One vector is turned by the same rotation once a step. Each row is the vector after some number of steps, and that number follows the row.
The counts run from 0 to 206.
[162 101 116  72 138 126 114 117 117  79 120 142  94 139 135 138 139 150
  67 116 101 148 128 196 111 106 137 123  73 116 129 129 160 167 119 126
 130 130 162 138 118  96 142 126  84 124  93 177 124  73 134 125 128 158
 146 128 141 104 139 145 123 144 137 119 142 177 141 144  97 152 133 166
 129 163 121 127  93 133 163 145 174  98 163]
145
[142 104 111 129 161 131 152 124 124 113 150 127  95 182 166 181 115 169
 123 126 134 154 152 108 106 129 143 168 126  87 150  97 133 134 103 113
 155 154  86 140 127  67 178 133 140 135 135 156 140 140 144 145 145 162
 118  80  84 143 167  81 123 115 129 123 138 157  79 150 150 139 188 110
 167 173 151 121 115 174 155 129 101 122 135]
127
[145 135 142 128 108 109 145 122 124 131 118  35 133  99 153 168 107 108
 108 150  77 173  86 112 117 164  88  91  92 127 138 160 138 121 121  98
 134 116 142 148  99 122 104 136 127 155 127  88 107 138 137 136 137  72
 173 140  95 137 109  86 123 101 104 118 143 133 118  87 124 114 127 185
 161  98 134 166 139 113  95 117 144 112 135]
181
[128 123 149  99  90 120 132 109 107 121  82  88 143  86 148 129 109 114
  84 157  70 171  96 130 110 172 126  82 102  88 141 163 130 130 137 106
 138  93 157 138 119 104 102 125  92 127 146 115 125 102 125 100 139  56
 155 131  74 134  89 111 144  91 124 125 185 130 126  81 116 105 147 128
 161 101 107 159 108 103 119 125 141  99 124]
179
[151 106 117 128 161 127 149 133 111 135 131 139  89 186 166 193 114 160
 135 128 123 153 160 102  95 138 134 166 128 104 159 101 148 130 114 125
 142 138  92 153 124  60 185 124 147 144 143 163 141 130 139 143 146 159
 122  85  85 149 171  99 110 130 117 129 134 155  76 144 154 110 175 126
 139 154 152 132 110 173 138 135  87 122 132]
126
[ 84 167 137 121 116 128 176 118 105 151 107  96 171 110 140 102  94 138
 110 162 140 158 117  89 142 156 118 112 120  81 146 183 108 119 142 106
 125 139 134  97 162  66 113 137 100 139 111  79 136 129 122 135 107  88
  93 114 100 130  89 123 131  87 133 111 156  90 160 113 168 110 128  52
 168 125 120 139 138 110 128 112 133 114  99]
98
[ 75  52 119 122 146 167 152 114 137  95 137 151 104 162 138 129 154 145
  97 144 110 131 101 159 117 140 164 110 153 110 124 118 122 119  88 156
 165 159 140 100 121 116 150 158  92 103 110 144 157 143 147 102 125 149
  85  71 117 132 142 113 192 141 110 142 143 173 127 157 139 161 139 162
 191 143 125 104 129 117 141 133 107 118 112]
55
[104 128 140 135 127 173 130 186 139 159 167 113 138 131 212 198 144 120
 104 117  93 120 167 117 154 151  82 141 109 152 180 119 133 112 116  93
 123 120 112 131 125 117 137 135 137 174 110  73 133 128 138 137 169  86
 130 144 113  89 124 116 143 149 115 148  92 131 112  91 106 136 115 130
 101 169 141 164  75 117 111 117 132 117 155]
28
[145 117 119  75 126 101 113 155 138  97 141 100  97 154 137 177 132 160
  86 101  85 146 133 192 117 110 118 132  88 165 148 119 162 149 103 112
 119 123 129 139 120  97 164 136 120 134  95 125 124 105 144 161 142 141
 161 127 143  88 160 109 128 127 133 124  99 176 125 154  95 159  94 185
 108 174 130 142 105 115 151 153 175  96 161]
143
[ 96 140 169 135 132 138 135 176 102 184 118 165 101 127 150 142 129 140
  99 160 120 134 116 129 135 117 128 184 117 126  71 149 140 109 132 144
 121 126 165 136 159 108 116  99 101 126 130 119 149 134  93 105 162  80
 137 131 152  97 112 169 117 163 156 134 140 106 105  36 165  99  63 106
 101  63  91 133 125 150 111 109 144 134 118]
195
[135  61 143 119 152 121 110 193 138 149 159 104  88 134 124 138 145 101
 102 125  59 150 134 139 167 120 150 159 138 111  84 133 167 130 134 100
 168 150 135 108 141 151 123 152 108 108 132 166 137 112 116  58 159 107
 185 122 142 140 139 139 149  95 140 131 128 133 131 105  92 149 152 118
 141  87 131 161 144 138 144 138 133 118 106]
162
[169 128  77 153 139 204 161 105 128 102 156 142 112 151 167 162 112  89
 118 100 122 119 123 106 134 125  96 124  92 157 120 113 112 154  91 132
 140 118 155 133 105 125 119 132 123 164 144 123 118 111 180 148 155 154
 105 138 127 135 123 104 133 179 122 120 129 131  99 131 120 131 186 175
 139 161 140 156  60 118 146  90 155 113 162]
36
[ 88  96 113 144 131 143 137 133 142  80 140 133 108 159 103 125  88 133
 106 170  81 149 101 159 141 130 158 117 154 144  86 106 109 119  77 127
 197 149 146 130 152  97 124 126 107  96 143 166 132 144 120  98 131 132
 106 112 123 131 139 103 189  99 132 125 151 151 111 155 167 161 163 154
 179 126 129 134 119 103 148 104  98  79 121]
168
[ 93 117 138 136 127 102 157 174 111 182 114 131  91 138  71 136 123 109
 119 127  91 122 104 119 111 134 138 149 134 149 101 136 175 113 150 159
 122 121 149 129 156 136 162 151 101 122 141 116 155 112 111  89 131  97
 165 111 136 113 119 155 122 147 122 124 164  98 101  61 172  79 111 119
  88  37  92 143 140 126  98 125 105 134 103]
83
[111 141 163 137 124 137 151 181 104 176 101 170  99 133 153 165 129 137
 110 161 110 133 111 116 105 135 114 179 112 127  97 132 131 113 125 152
 126 129 172 144 159 106 125 102 117 124 144 130 148 121  89 103 163  94
 134 135 139  90 104 154 112 163 130 137 134 115  98  45 175  97  89 126
  81  64  96 140 108 146 106 106 128 137 133]
196
[ 81 109 136  96 108 136 152 132 127  89  66 164  99 136  93 130 117 151
  99 153 104 129 126 194  95 138 141 114 120 173 119 162 121 140 124 148
 143 129 139 108 135  90 127 152 134  79  73 126 155  92 148 145 163 118
 115 111 125  92 131 124 169 146 122 132 111 181 159 128 108 151  73 126
  95 113 110 124 125  99 153 155 173  74 122]
63
[112 109 134 106 137 156 114 181 140 102 181 134 105 174 192 196 135 156
  73 120 112 141 164 164 145 113 115 168  93 154 158 116 145 114 105 108
 127 128 100 158 108 103 115  98 140 152 105 112 141 129 137 148 164 118
 142 139 144  88 151 123 146 141 149 134  85 170  97  98 103 159  88 148
 114 152 123 154  89 108 124 140 144 112 151]
30
[184 105 131 110 154 114 135 139  94 155  99  89 113 157 163 191 115 125
 146 163  92 102 168 114  55 133 120 127 101 134 134 131 174 104 102 146
 131  92 146 170 115  83 159  90 127 157 130 135 158 124 117 119 118 133
 127 103  92 113 155 130  85 126 115 144 140 116  79 122 154 108 132 154
 140 125 127 148 123 176 121 134 110 104 145]
12
[117 110 120 127  94  82 160 148 129  96 135 120 130 147 145 140  77 147
 120 170  87 130  90 113 132 117 169 141 106 122  91 143 123 140 111 140
 141 142 111  97 150 119 144 104 134 121 167 131 132 124  95 108 154 133
 165  47 129 137 116 112 171  76 158 117 157 121  89 112 158 177 146 108
 190  74  95 146 158 152 145 108 137 142 120]
88
[102  71 138 148 119 124 154 136 141 146 148 127  88 132 104 152 100 106
 116 129  64 116 148 124 115 138 146 133 149 129  75 132 126 132 103  89
 176 133 106 102 118 126 180 177 159  77 150 152 111 141 132 124 195  97
 165 129  91 134 169 111 174 147 112 155 141 163 115 119  74 146 167 124
 120 124 123 144 125 171 164 142 125  96 132]
159
[154 101  87 113 160 197 144  99 134  90 165 126 114 162 134 109 129 121
 128  83 142 120 160 136 163  77 143 159 129 142  97 154 147 129 108 118
 145 107 126 136 108 106  89 113 117 148 117 113 143 133 207 151 161 142
 119 127 155 142 157 148 138 155 151 123 105 134 108 116  79 127 137 126
 164 152 116 164  87 127 155 144 194 107 101]
39
[147  91 102  99 175 192 146 108 119 105 154 140 101 151 115  91 152 120
 124  75 144 133 145 141 167  75 145 176 141 127  98 159 157 129 113 126
 137 101 141 132 114 113  83 114  92 148 107 113 161 128 213 130 161 123
 117 129 163 141 153 158 127 154 152 121 120 127 118 119  90 105 129 114
 153 129 114 156  86 130 145 140 185 101  92]
40
[173 113  84 109 137 159 135 105  92 104 113 135 100 109 136 130 143 106
  81  96 100 145 106 147 117 141 117  99  93  85 126 120 149 170 115 127
 140 127 199 108 118 120 139 142  60 140 117 159 107  63 142 106 124 156
 120 154 118 116 106 132 121 160 113 103 169 154 150 142 105 129 177 173
 149 163 137 146  92 137 162 121 167 102 172]
147
[139 137 144 113  96 118 138 119 113 136 100  57 137  85 144 143 113 108
  92 146  71 172  90 108 119 175 105  86 100 100 148 160 133 134 134 108
 130 107 152 138 112 119 101 134 102 141 144  97 116 119 131 110 136  60
 162 132  84 142  99  90 129  92 110 121 167 127 121  84 120 102 147 157
 167 107 125 163 126 109 101 119 146 109 124]
180
[132 133 131  96 104 110 131 109 133 131 151  85 147 134 147 123  69 140
 135 130 108 104 146 137 139  89 158 155 105 147  80 155 135 102  85 105
 125  87 126 138 163 102 151  83 130 127 157  99 134 140 116 136 161  89
 152 100 124 114 143 146 130  86 166 145 159  84  91 107 130 150 133  74
 148 129  72 154 105 160 162 104 165 101 129]
7
[121 140 140 165 101 142 165 155 115 143 100 169 110 155 174 210  90 131
 142 182 105 111 123  94  92 152 116 154  96 157 108 114 100 128 100 151
 141 129 134 139 140  99 151 116 152 129 164 142 137 121 103 132 187 120
 127 116  98 105 113 111 149 158 123 141 138 128  77  71 166 122 131 131
  99  88  97 145 106 159 116 101 118 127 153]
198
[ 76 141 118 139 129 153 153 181 152 151 127 110 123 103 134 109 155 118
 104 115  85 161  75 146 162 131 109 130 164 159 126 140 122 128 109 144
 124 152 173  68 161 118 127 175  88 130 106  74 134 122 176 115 144 109
  90 101 157 120 100  94 168 127 104 132 102 119 161 145 145 133 105 151
 142 122 146 156 150  89 134  91 168 100 132]
59
[ 80 101 100 154 121 138 205  88 144 115 175  95 114 159  68 127  86  96
 138 121 126  87 116  92 130 121 138 108 125 168  72 155 119 127 127 108
 170 125 103  99 119 157 140 178 148 104 130  83 118 147 140 147 157 111
 155 135 117 139 141 135 166 154 125 118 142 119 127 101 124 145 150 123
 147  95 103 131 142 121 123 127 127 113 105]
78
[ 88 108 113 154  87  85 167 152 130 120 123 127 114 167 114 161  76 141
 121 169  80 111  94 114  89 148 150 125 118 152 113 114 136 121 104 155
 135 124 106 124 130 115 193 123 142 118 172 125 135 139  97 126 153 131
 165  76  97 114 129  99 176 118 136 132 180 137  70 102 180 137 138 142
 137  78  90 143 141 150 128 115  99 128 123]
86
[125 121 117 101 166 133 137 131 123 118 183  91 123 163 113 119 108 122
 103 135 151 115 151 148 171  82 144 149  95 131  90 130 152  87 137 111
 160 136 150 177 158 128  92 105  63 142 107 144 135 121  91 102  96 123
 138 175 165 111 140 194 111 112 170  96 150  94 114  96 172 140 147 115
 150 101 104 138 109 104 104 116 120 105  99]
0
[116 117 165  67 122  94 159 107  98 111 134 111 115 165 144 185 112 171
 108 165 162 122 152 150  94 134 129 128  42 113 144 161 136 134 169 109
 114 141 100 153 115 102 133 130 130 106  77 122 149 100  81 143 123 103
 152 124  99 102 130 138 110 125 159 113 136 131 139  91 129 159  98  78
 110 126 100 100 120 121 117 145 122 113 134]
104
[105 105 147  80 100 123 126  88 107  80  58 111 125 126 108 119  97 138
  94 178  81 134 136 178  87 157 148  86 118 127 126 170 131 115 124 116
 162  84 137 152 124  69 110 117  98 111 112 133 157 109 133  99 129  81
 139 127  88 115 124 134 161  97 131 134 174 149 137 110 109 119 113 112
 145 101  99 138  88 103 135 155 135  77 104]
177
[131 135 118  95 119 108 110 167 153 113 153  84 107 140 148 183 140 143
  89  91  68 143 124 176 136 124 106 137  96 177 168 114 161 136 105 105
 107 128 128 136 131 105 179 148 124 149 100 106 120 110 159 150 157 127
 156 131 128  84 152  90 133 128 121 137  99 165 124 144 103 153  93 173
  99 176 138 152 105 104 145 144 165  90 170]
142
[150 101 141 101 146 148 134 116 104 133 133  95 137 122 207 135 122 150
 100 157 134 155 141  93 133 116 136 141 122  48 121 148 136 105 102  99
 130 136 138 122 120  91 122  84 109 136 127 139 123 155 116 118 120 113
  84  84  99 143 140 129 105  89 145 134 152 116 106 125 141 145 171 113
 236 158 132 134 132 178 148 104 139 120 133]
16
[117 123 150 125 170 150 141 135 109 183 111 148  66 111  66 103 142 122
  92  91 118 175 125 137 126 119 117 155 160  84  68 139 159 131 130 109
 133 127 179 127 140  99 141 163 105  88 127 145 106 112 156 130 147  84
 129 166 132 123 139 145 100 174 111 122 155 132 137 103 116  81 130 137
  92 107 122 133 122 156 153 131 153  78 117]
155
[135 167 108 129 153 152 165 123  83 156 147 155 104 149 123 128 114 134
 111 111 158 119 118 103 127  97 111 168  84 116 103 120 133 132 120 139
  99 138 174 144 171  97 154 116  85 149 125 111 125 100 117 149 114 147
  92 146 152  99 121 172  89 194 152 101 164  89 120  95 181  96 136 116
 106 137  96 122  88 148 139  94 139 125 155]
115
[145 115 134  91 151 164 116 155 116  85 155 179  97 152 187 169 140 173
  57 114 132 165 145 180 143 107 126 165  76 121 134 108 148 137 123 136
 116 136 151 156 121 108  98  89 107 138 103 151 137 100 133 126 150 130
 130 134 150  99 132 134 135 153 164 104 122 164 104  92 114 134 127 137
 115 145 120 133  63 113 144 114 147 116 158]
32
[108 138 121 113 109 116 141  99 148 129 154  86 149 145 132 122  57 136
 126 126 101  91 135 136 125  93 150 141 116 173  83 137 116  91  73 109
 131  95 117 146 162  94 164  87 141 122 170 103 130 155 116 145 155  93
 142 111 113  99 153 144 146 102 164 156 175  95  74 123 144 134 137  96
 147 147  68 148  88 154 149 108 149  94 126]
6
[102 153 109 131 109 117 157 100 139 133 156  90 142 153 107 142  57 132
 134 127 110  94 132 127 109 100 138 132 113 177  91 129 116  88  68 113
 136  97 123 156 163  97 173 110 142 136 167 104 122 146 119 156 142 101
 124 125 101 105 153 136 136 135 141 147 178  87  69 115 180 128 153 120
 136 151  77 140  83 150 140 106 123  92 138]
5
[ 92  45 124 118 151 157 157 123 138 106 136 138  83 174 132 154 163 139
 109 145  93 126 117 157 100 143 156 114 149 137 132 108 139 121 101 165
 161 158 139 107 101 129 154 158 105 107  99 157 166 148 151 101 118 154
  96  83 111 141 160 108 182 149  99 142 125 179 115 161 144 151 132 179
 172 141 137 104 144 121 133 127  93 120 122]
54
[148 111 116 122 105  83 151 170 124 107 120 112 130 137 156 131  93 132
 122 166  90 145  92 116 146 115 164 149 102 122  83 153 133 145 112 137
 133 146 140  88 161 126 123 114 121 127 145 128 125 110  98  90 147 139
 154  61 135 139 110 111 148  63 161 116 151 103 112 111 158 165 147 101
 192  67 104 151 165 146 145 100 153 141 115]
89
[159 127 148  85 123 105 118 126 122 144 136  80 147 126 156 126  96 128
 127 123  86 108 136 141 138  85 149 165  98 143  85 163 146 107 108 116
 114  90 135 136 168 109 129  86 123 141 152 106 144 123 114 116 158  94
 154 101 130 105 133 162 120  75 169 151 148  78  94 101 122 133 129  78
 147 121  86 166 111 161 163 113 179 115 125]
8
[132 154 111 118 152 141 151 119  94 131 154 147 101 163 128 121 116 155
  98 114 171 127 119 122 142  85 125 174  86 105  98 131 147 130 127 139
 100 137 171 150 166 102 130  92  72 151 108 116 129 115 115 145 111 156
  99 147 169  95 126 190  95 175 172  85 152 103 122  82 183 115 111 117
 127 136  92 107  90 143 140  98 145 128 145]
114
[ 81 113 122 164 114 172 195 104 129 164 161  85 134 128 135 160 104  83
 133 162 116  78 122  79 125 142  97 100 123 133  87 157 106 104 101 108
 147 129 144 125 110 158 132 134 119 136 132  70 115 172 108 141 137  97
 104 152 112 121 130 151 142 189 112 150 142 108 115  70 151 130 115 159
 156 116 100 134 126 143 106 106 123 130 124]
190
